One turning vector, and how many ticks it has turned:
The counts run from 0 to 239.
[109 148 126 155 189 102 125 143 164 156 131 118 119 145 139 112 146  94
  98 119 120 100  51 100 136 171  81 121 114  97  95 111 178 113 115 144
 129 162  91 105 164 139 110 133 144 141 139 129 144 110 122 135 110  84
 112 129 179 124]
145
[145 139  93 144 169  71 130 140 140 131 141 151 107 120 160 134 113 120
 145  75 149 136 117  74  88 116 127 161 108 169 160 151 112 111 172  90
 128 141 129 134  62 140 156 104 163  90 186 130 120 103 107 131 162 137
 130 159  94 150]
31
[112 146 141 123 129 147 101  99 134 129 137 116 106 147  87  81 117 169
 109  96 143 116 162 151 143 129 101 144 166 138 142 108  89 180 119 123
 103  99 153 104  68  79 133 141 125 132 101 102 139  69 146 135  93 108
 181 154  83 125]
53
[147 115 130 146  98 175 167 103 146 128 147 134 156 107 104 106  66 123
 118 120 133 126 126 175 177 102 120  99 134 138  72 146 156 154 142  98
 145 153 144 173 164 109 136 116 129  84 119 145 103 119 184 133 129 106
 139 111  86 134]
93
[122 109 133 143 161 165 100 107 143 155  78 135 120 129 119 104 114 118
 102 145 120 105 190 127 202 153 160 170 141 154 116 114 134 168  98 103
 135 113  88 125 135  98 139 137 130 127  99 139 111 135 160 166 101 153
 187 115 105 130]
234
[150 136 123 142 117  97 154  97 100 145 187 132 131  83 128 140 127  91
 139 102 123 104  91 127 125  85 113 104 138  85 114 107 154 101 131 113
 134 116  95 130 178 118 152  87 107 123 138  74 107 156 117  87 148 168
  88 100 148 143]
111
[117 150 102  97 132 100 159 165 156 123  84 170 134 101 132 123  79 132
 182 134 178 151 129 136 131 112 161 103 105 152 145 117 153 109 170  87
  69 143 112 103 151 150 117 146 135 118 190  99 134 162 126 147 162 144
 129 143 101 106]
181
[135 167 144 125 137 134 106 123 149 145 124 162 130 135 144  94 161  82
 131 143 117  88 149  88 145  67 117 204 117 107 118 102  92 152 165  80
 160 112 125 121 132  80 105 133 115 111 108 129 166 110 126 127 139  95
 130 166  83 132]
65
[155  89 112 129 112 148  80 119 111 193 128 124 155 119 129 156 135  71
 116 179  99 119 159  96 166 148 137 187 157 138 116 132 113 118 116 121
 147 135 139 168 123 120 142 106 128 123  89 127  96 145 138 147  88 170
 132 108 130 182]
83
[110 117  99 125 127 157 120 203 140 140 125 105 113 119 117 151  85 119
 112 150 141 136  86 128 147 158 110  70 169 123 129 130 179 112 129 125
  41 153 144  92 146 138 155 166 113 139 153  96 108 148 152 132 124 113
 147 115 104 134]
7
[132 123 129 125  83  96 155  79 106 131 167 119 141  76 131 122 117  83
 159 130 165 115 119 152 126 147 125 110 116 108 127 126 141 109 148 143
 145 120 114 166 182 134 143 108 130 122 151  85 107 203 126  90 148 155
  81  98 141 141]
109
[142 126 127 133  97  80 154  87 101 144 181 122 134  73 130 141 131  82
 157 118 154 106 108 125 119 112 114 113 126 102 128 119 149 107 147 132
 136 110 111 150 183 124 158  85 127 121 148  72 109 185 125  84 150 160
  77 108 147 141]
110
[137 157 129 147 128 136 112  99 109 146 141 138 114 135  98 115 149 158
 145 112 124 107 176 110 126 111 104 159 193 158 150 102  80 163 138 113
 113  80 161 112  83  92 122 112 124 127 119  90 134  64 130 115 112 125
 149 172 100 119]
51
[146 148 108 135 150  96 111 133 130 153 117 159 110 137 183 134 158 109
 110 151 143  92 136  37 137 116 112 192 137  96 131 110  88 159 128 101
 160 102  92  76 122  98 112 115 135  99 151 115 140 135 108 100 162 140
 114 128 123 151]
217
[118  98 154 150 119 206 119 108 143 102 130 136 122 112 132  96 154 123
 110 126  83 120 152 143 134 100 131 189 133 138 130 142 109 136 146 134
 151 154 154 165 102 104 174 124 131 117  82 157 149 131 162 130 126 137
 173 125  49 151]
239
[124 125 114 148 130 169 142 198 156 130 103 126 129 140 117 128 116 138
 139 188  58 152 127 161 140 176  89 150 141 156 135  66 107 125 129 159
  87 124 139 127 149 140 130 176  96 153 132 117 147 147 124 113 115 136
 111 139 148 109]
154
[147 108  95 124 113  97 111 100 153 131 143 108 177 110 138 119  95 141
 121 102 103 173 156 165 143 119 155 158  56 125  89 129 104 118 133 116
 172 119  89 143 170 155 154 134 186 135 103 134 129 132 127 133 146 178
 166 124 107 154]
101
[155 110 129 139  96 154 156 105 143 135 142 111 153 111 104 111  60 109
 109 137 140 113 150 174 173 107 149  95 110 141  73 155 154 147 149  92
 141 139 142 167 172 114 142 136 138  90 143 145  89 151 178 136 126 131
 138 105  98 132]
94
[123 122 132 115  80 109 159  80 124 121 167 113 158  77 136  98  92 103
 145 120 166 131 114 179 130 158 130 110  91 104 133 106 137 117 142 148
 139 128 115 177 175 150 152 136 128 124 148  99 122 205 126  83 135 150
 106 100 123 133]
108
[131 148 146 160 124 102 118 120 156  89 139  91 128 152  71 105 163 107
 145 150  75 115 121 136  81 117 107 143  97 147 137 152  85 110 166 160
 134 118 153 128 131 158  96 134 156 137 164 161 121 152 117 126 128 127
  67 161 148 126]
136
[158 151 143 139 158 138 135 153 143 122 110 116  82 133 126 120  81 121
 136  96 152 113 153 125 137  70 124 114 181  98 165 137 122 124 141 100
 119 124 147 104  84  82 123 136  64 104 182 127 109 129 140 145 107 126
 122 117  67 159]
199
[111 140 126 143 199 110 119 156 179 144 118 123 118 146 141  96 133  91
  94 119 111  95  71 120 148 166 103 132 102  97 114 104 187 107 118 145
 133 181  77 101 156 139 129 155 132 148 155 148 140 126 129 137 112  97
 127 122 160 129]
146
[170 119 103 146 145 108 114 116 139 150 170 105 160 113 129 141  99 122
 103  77  85 137 132 140 139  70 145 141 104 129  70 151 125 110 143  92
 160 135  94 128 155 122 179 121 172 119  97 127 111 103 141 128 148 160
 165 121  99 158]
99
[ 99 121 121  93 113 100 183 175 121 102 108 102 109 117 151 129 132 135
 144 125 163 158 111 161 103 162 146 145 101 113 117 157 101 113 162 142
  84 145 164  98 143 148 149 134 195 141 115  98 138 198 136 159 161 133
 131 101 113 139]
175
[121 143 105 129 138  95 134 134 102 153 152 145 105 103 188 129 135 151
 133  79 185 142 103  92 115 174  99 143 173  98 150  85 102 153 115 132
 122  98 134 112 102 122 140 104 134 115 128  66 157 105 112  84 151 125
 139 133 106 134]
38
[116 126 109 122 136 143 122 134 120 125 123 143 111 110 167 137 117 177
 147  81 181 168 112 127 111 142 115 107 197  78 188  95 137 114  94 160
 104 140 144 106 110 136 118 104 113 153 117 104 154 100 123 122 118 121
 165 127  65 157]
192
[135 165 143 107 126 145 102 131 164 144 126 147 136 137 130  82 138  83
 107 153 114  96 141 108 145  90 106 201  96 107 115  95  88 160 165  85
 141 133 123 112 118  63 125 162 111 113 101 122 174 108 124 120 121 104
 140 143  92 133]
66
[160 145 120 131 125  91  97 147 123 120 106  87  93 150  95 134 102 142
 135 133 134 131 193 102 121 101 141 131 157 121 142 162  50 149 137 113
 106  74 145  86  82 109  97 127 141 121 163 122  89 135 123 162 120 153
 119 130  92 160]
202
[119 142  94 119 125  86 124 131  94 153 146 138 120 104 186 141 135 150
 148 102 187 141 126  89 105 174 111 159 159 115 151  96  87 146 125 142
 113  75 140 109 102 140 134 114 151 122 134  61 142 120 100  81 146 125
 125 146 119 138]
37
[119 133 172 138 135 173  94  99 139 116  87 143 133 147 144  67 138 126
 113 146 167  75 178 127 137 117 171 152 125 111 122 140 122 157 150 120
 157 112  97  91 146 115  97 143 133 135 157 180 120 155 133 116 169 110
 152 122  60 134]
61
[129 152  97 137 160  96 120 144 147 125 157 147 123 114 173 126 101 128
 130  68 143 143 108  99  83 109 128 151 111 163 157 138 123 112 174  92
 124 141 123 123  65 137 174 127 143  89 183 129 138  94 109 104 160 131
 145 160  75 147]
32
[130 145  94 133 152 108 105 152 164 120 154 132 130 115 177 114  82 145
 130  76 146 159 115 112  94 129 126 145 101 148 156 117 100 119 169 103
 106 123 110 118  71 135 178 152 138 106 190 128 134 120 101  95 155 138
 160 153  66 138]
33
[118 158 133 139 141 133 111 108 162 125 147 129 107 132 187  83 123 118
  87  90 197  85 105  92 131 130 109 129 139 100 114 144 127 147 142 122
 156 137 122 113  90 111 121 140 124  97 185 145 126 122 129  87 147  50
 139 129  87 138]
212
[133 157 133 165 125  98 115 122 147  94 162  96 131 152  86 111 181 115
 134 132  71 108 101 116  71 101  88 140 108 141 117 137  92 114 163 167
 138 123 162 123 133 151 105 131 155 132 161 148 128 124 112 108 144 101
  68 170 140 128]
137
[141 138 106 129 158  90 174 179 155 105 102 146  91 124 155 120  75 153
 130  66 181 156 103 129 151 117 116 100 110  91 103 138 140 153 142  83
 117 126 140  76 132 108 114 111 142  92 148 125 135  98 159 150 159 114
 136 120  81 140]
26
[ 99 107  97 143 104 179 128 103 133 121 161 178 104 112 118  94 146 127
  97 152 117 101 103  93 143 159  64 145 158 142 154 100 125 151 128 146
 110 168 122 134  68  90 153  99 132  98 151 126 129 105 141  83 128 126
 151 138 103 127]
225
[148 108  89 154 187 132 108 192 149 161  87 131 113 120 141 174 108 144
 136 109 122 165 119 104 161 117 136 107 178 126 124 128 172  96  97 107
 108 160 137 101 132 154 122 121 108 134 121 138 136  81 133 180 120 127
 152 146 108 140]
12
[109 111  97 110 100 115 120 104 134 113 104 181 109 122 112 100 145 120
 119 189 122 127 147  84 138 191  95 183 107 141 171 103  75 167 117 141
 132 135 118 116  83 104 106 120 153 113 152 130 129 129 113 130 128 166
 131 134 134 131]
222
[114 124 125 109 125 144 130 136 132 120  82 139 104 120 143 106  91 167
 162 116 203 151 151 162 137 160 146  75 170  84 178  98 134 118  92 147
 116 123 146 120 121 144  85 127  91 141 168 119 137 147 131 137 119 128
 150 116  69 141]
194
[ 98 128 108 101 137 138 128 188 186  93  92 150 126 108 127 127 141 123
 138 169  91 169  91 136 125 146  95 164  96 115 165  77 136  97 147 141
  98 179 143 116 146 151 128 170 112 144 126 119 194 120 123 148 135 131
 145 150 111 129]
0
[117 136 101 111 108 110  95 115 162  88 110 111 110 157 119  79 110 186
 106 110 164 148 142 143 124 146 112 121 108 116 141 134  75 163 113 148
 148 121 141 107  80 119  82 145 164 124 154 140 138  88 133 133 121  99
 168 150  76 137]
207
[147 126  98 144 146  76 113  70 125 152 147 142 144  99  61 143 137 128
 175 106  88 145 133 131 123 109 109 119 128 138 165  98 133  93 107 142
 140 127 102 138 136 135 114  81 136 134 126 112 119  90 114 144  98 200
 112 146 169 128]
117
[138 155 162 148 161 109 124 113 178  70 121  96 115 152  61  75 125 109
 131 132  64 120 129 172 110 113 112 136  61 121 137 137 119 108 149 144
 152 135 127 111 126 131  97 157 126 145 161 177 124 144 130 151 116 150
 102 130 127 130]
134
[132 120 103 142 131 183  89 117 152 195 136 175 163 114 154 122 108  83
 105 160 134  96 117  93 187 120 131 134 150 135 109  98 178 129 121  90
 145 157  96 154 155 107 135 139  86 106 128 135 133  95 134 114 110 105
 160 143 109 137]
79
[157 148 164 162 175  77 131 100 143 127  94  99 111 145  79 121 157 109
 149 114 109 100 132 143 142 106 128 122 142  87 112 141 123 128 107 151
 172  98 129 109 176 134  68  93 120 140 121 135 120 129 136 168 117 132
  67 117 161 127]
130
